(in the rows, 128 means zero)
One turn moves every row onto another: examples first, then more rows asked:
k_622: [164 110 110  98 140 141 162 155 163 105 109 113 135 141]
k_734: [157 124 123 107 128 129 177 143 131  90 107  97 135 146]
k_791: [136 126 133 112 138 147 181 136 118  95 102 113 129 128]
k_846: [142 131 151 138 133 125 127 117 138 135 113 125 116 151]
k_630: [126 126 139 130 116 108 137 140 144 106 116 139 124 127]
k_757: [174 114 142 114 123 124 141  97 117 126 127 130 103 136]
k_20: [191 141 112 127 148 120 144 120 122 123 125 108 109 135]
k_860: [151 127 129 116 136 131 167 114 100 150 124 114 126 113]
k_9: [167 142 103 117 148 126 163 134 131 158 130 110 128 117]
k_581: [177 106 149 102 119 123 169 121 128 147 130 123 108 147]
k_496: [151 120 107 114 113 114 129 157 135 111 107 145 101 130]
k_272: [157 107 105 113 109 150 136 122 117 145 123 135 108 116]
k_888: [185 119  95 131 118 109 164 147 138 116 104 115 121 137]
k_485: [146 130 123 115 120 147 147 161 157 120 105 158 133 128]
k_702: [140 141 107 110 126 161 151 134 149 104 111 140 135 112]
k_703: [143 119 141 127 145 162 162 118 125 126 114 137  94 133]
k_886: [137 142 139 114 134 147 135 114 127  97 128 145 130 128]
k_406: [178 110 103 101 139 125 151 132 145 158 134 111 132 128]
k_363: [141 116 158  98 143 133 158 133 160 109 109 141 123 141]
k_560: [171 124  87 106 141 130 156 140 156 115 127 102 137 140]
k_23: [153 140 138 120 136 126 186 136 106 135 108 103 127 123]
k_898: [173 118 127 112 123 154 162 164 157 146 112 133 110 122]
k_373: [183 103 128 115 109 126 152 145 148 149 105 143 106 135]
k_4: [145 127 128  98 123 131 155  92 120 104 129 130 133 137]
k_201: [151 139 122 131 118 118 169 163 134 114 104 125 155 140]
k_242: [155 103 123  83 109 121 133 139 151 127 118 136 139 125]
k_327: [156 162 138 128 150 129 149 137 118 122 124 116 143 136]
k_743: [166 126 121 123 131 133 120 135 129 141 103 132  90 153]

k_757 turns into k_886
k_888 turns into k_20
k_23 turns into k_734
Where do these go?
k_702 turns into k_898
k_791 turns into k_622
k_363 turns into k_242
k_846 turns into k_630

One turn moves every row onto another: examples first, then more rows asked:
k_504: [100 137 104 129 133  88 119 121 156 130 145 114]
k_931: [115 165 157 123 133 117 133 122 178 125 146  97]
k_167: [120 156 161 120 130 117 126 123 178 130 154  97]
k_726: [127 135 118 137 108 105 135 124 174 140 106  85]
k_116: [145 146 138 109 128  97 137 132 139 109 128 130]
k_211: [127 119 181 123 127  90 125 135 144 132 146  96]
k_995: [130 151 141 139 131  95 139 147 135 126 138  56]
k_144: [121 117 180 126 126  91 127 138 147 134 140  99]
k_350: [133 137 143 137 134  51 136 134 160  95 127 102]
k_447: [147 157 142 109 122  87 137 132 138 119 132 129]
k_310: [146 150 138 112 129  93 140 130 135 112 132 132]
k_712: [107 131 105 130 130  91 113 114 154 127 141 115]
k_30: [130 157 136 145 132  87 144 151 138 132 145  62]
k_269: [147 132 121 154 123  80 142 105 153 130 160  80]
k_159: [114 161 157 120 128 114 140 122 178 135 147 102]
k_280: [129 140 143 138 139  57 127 128 162  89 129  99]
k_110: [120 120 179 124 133  92 130 140 142 133 143  95]
k_215: [141 141 140 131 136  60 123 135 160  89 126 102]
k_405: [137 149 136 111 128  92 136 130 133 111 131 134]
k_162: [126 135 119 146 103 107 131 129 169 133 107  86]
k_555: [143 137 119 154 111  74 151 112 152 124 158  82]
k_673: [142 137 123 151 115  71 149 108 156 120 157  76]
k_442: [143 132 123 151 113  76 148 110 155 124 163  79]
k_887: [102 133 106 137 130  87 117 126 162 137 137 116]
k_819: [123 112 175 123 130  91 133 145 154 131 145 102]
k_138: [124 132 120 141 111 105 137 124 175 146 108  85]
k_262: [121 153 137 135 134  86 140 151 138 128 139  59]
k_103: [121 135 120 138 109 107 137 121 179 138 109  85]

k_159 turns into k_995
k_262 turns into k_280
Where do these go?
k_167 turns into k_30
k_116 turns into k_138
k_447 turns into k_162
k_405 turns into k_103
k_442 turns into k_310

One turn moves every row onto another: examples first, then more rows asked:
k_384: [136 123 107 123 133 153 156 138 159 110  93 133 138 135 134 154 116 126
 116 129  76 109 139 111 151 135 103 126 140 121 155 118 125]
k_911: [172  99  96 100 128 169 113 138 124 127 103 117 139 143 133 106 152 129
 137 117 122 119 141 154 154 109  94 107 104 132 153 125 157]
k_55: [170  99  91 100 134 185 111 137 138 122 102 117 140 152 134 105 146 123
 140 120 125 119 146 144 144 120 103 102 111 126 156 117 152]
k_188: [137 130 116 109 134 168 116 101 101 122 116 138 135 116 145 155 136 136
 128  98 107 128 118  88 120 166 141 122 127 131 137 109 138]
k_145: [142 122 110 110 132 159 110  93 105 123 115 129 130 115 148 156 140 132
 138 100 111 124 115  93 125 168 140 130 126 133 128 107 134]
k_44: [144 119 122 111 130 169 119 117 124 134 115 136 121 143 150  78 131 151
 155 143 145 127 136 125 154 109  96 139 115 152 156 135 139]
k_347: [132 130 110 115 134 149 157 141 159 114  95 131 139 136 134 150 117 112
 113 127  79 106 131 113 144 136 106 129 135 118 157 122 120]
k_894: [106 145 107 113 117 150 113 113 152 131 117 131 118  96 119 130 107 137
 137 112 136 119 129 132 146 117 122 142 148 147 118 113 121]
k_694: [136 120 112 117 136 154 154 126 156 103  98 133 141 137 135 147 120 118
 106 126  73 115 127 110 144 133 103 128 140 117 154 121 117]
k_978: [113 143 103 109 121 153 118 108 148 134 114 131 120  95 115 123 102 131
 139 112 138 103 130 137 154 120 121 143 141 147 120 120 111]
k_375: [159 119 128 101 116 148 100 133 105 127 114 141 155 120 120 111 163 142
 141 114 124 123 139 120 158 120 121 104  80 143 151 134 113]
k_727: [148 127 119 108 121 166 124 118 125 129 116 138 136 146 157  79 125 155
 140 144 138 133 134 121 158 113  96 139 113 157 154 145 137]
k_45: [105 150 106 114 119 155 120 107 146 132 121 126 119  96 113 129 114 141
 135 117 139 107 124 128 150 117 117 142 147 139 119 118 118]
k_353: [138 126 108 113 130 167 104  96  88 126 115 144 130 123 141 157 129 133
 125 105 110 123 120  98 124 165 138 126 126 137 132 108 137]
k_863: [111 146  99 106 117 149 121 123 146 137 111 127 116  99 118 133 116 137
 131 113 140 109 131 132 156 110 120 143 152 149 116 119 119]
k_990: [158 114 119 119 126 167 107 120 120 129 115 141 132 144 150  83 140 156
 138 141 140 128 139 127 162 118  87 140 116 152 157 134 142]
k_569: [142 129 105 109 135 163 116  94 101 125 118 135 135 122 149 152 136 125
 126  95 106 124 121  91 124 161 143 116 124 131 132 101 129]
k_390: [137 127 110 113 139 162 161 138 153 111  92 133 143 139 137 146 120 119
 111 121  77 106 134 110 160 135 107 128 137 124 157 121 115]
k_884: [163 111 127 106 112 156 110 130  95 133 111 136 160 120 126 101 165 141
 138 128 127 125 139 119 157 112 110 111  91 132 154 136 119]
k_848: [162 117 130  95 115 159 107 138  94 126 116 137 153 123 124 103 165 142
 140 124 131 122 144 120 152 118 124 110  91 139 156 135 118]
k_75: [147 123 126 114 123 166 111 124 121 127 117 136 131 152 148  81 133 156
 142 144 139 133 142 132 164 114  94 130 117 154 154 136 136]
k_540: [168 106  99 105 127 181 113 134 136 120  98 121 143 151 129 113 149 122
 135 118 119 113 144 152 146 110  94  97 106 137 166 117 148]
k_579: [140 123 113 112 136 165 112  89 101 130 113 137 133 122 153 149 131 137
 126  91 108 129 123  96 130 162 148 119 125 129 133 108 133]
k_652: [132 129 107 113 138 159 156 135 155 109  88 131 131 138 136 142 109 116
 111 118  77 111 134 106 150 129 102 131 135 125 158 120 117]
k_671: [177 105 100  99 126 170 113 139 129 125  96 118 139 153 136 108 144 125
 136 126 125 120 147 154 144 119 103 103 106 132 158 126 153]
k_202: [133 124 115 121 143 155 158 137 146 119  97 130 132 137 137 152 118 119
 107 128  79 111 143 107 148 132 103 123 133 111 162 125 117]
k_254: [104 143 106 112 122 148 120 109 150 131 111 133 120  92 116 125 110 131
 136 110 142 109 134 123 153 124 123 138 140 153 117 120 116]
k_99: [107 142 114 113 114 156 126 112 155 125 112 128 117  90 119 132 114 137
 137 105 137 110 131 132 148 116 110 145 142 145 117 122 116]
k_966: [161 111 127  92 115 142 110 126  98 130 110 141 158 122 132 107 168 147
 134 126 123 126 136 115 151 117 126 107  89 147 155 128 119]
k_171: [138 120 110 110 130 159 115 102  96 125 113 138 132 123 146 160 134 138
 127  92 107 123 117  96 120 159 144 131 123 125 135 109 135]

k_966 turns into k_44
k_99 turns into k_694
k_202 turns into k_353
Where do these go?
k_375 turns into k_727
k_75 turns into k_671
k_254 turns into k_652
k_384 turns into k_171
k_579 turns into k_978
k_911 turns into k_884
k_188 turns into k_894

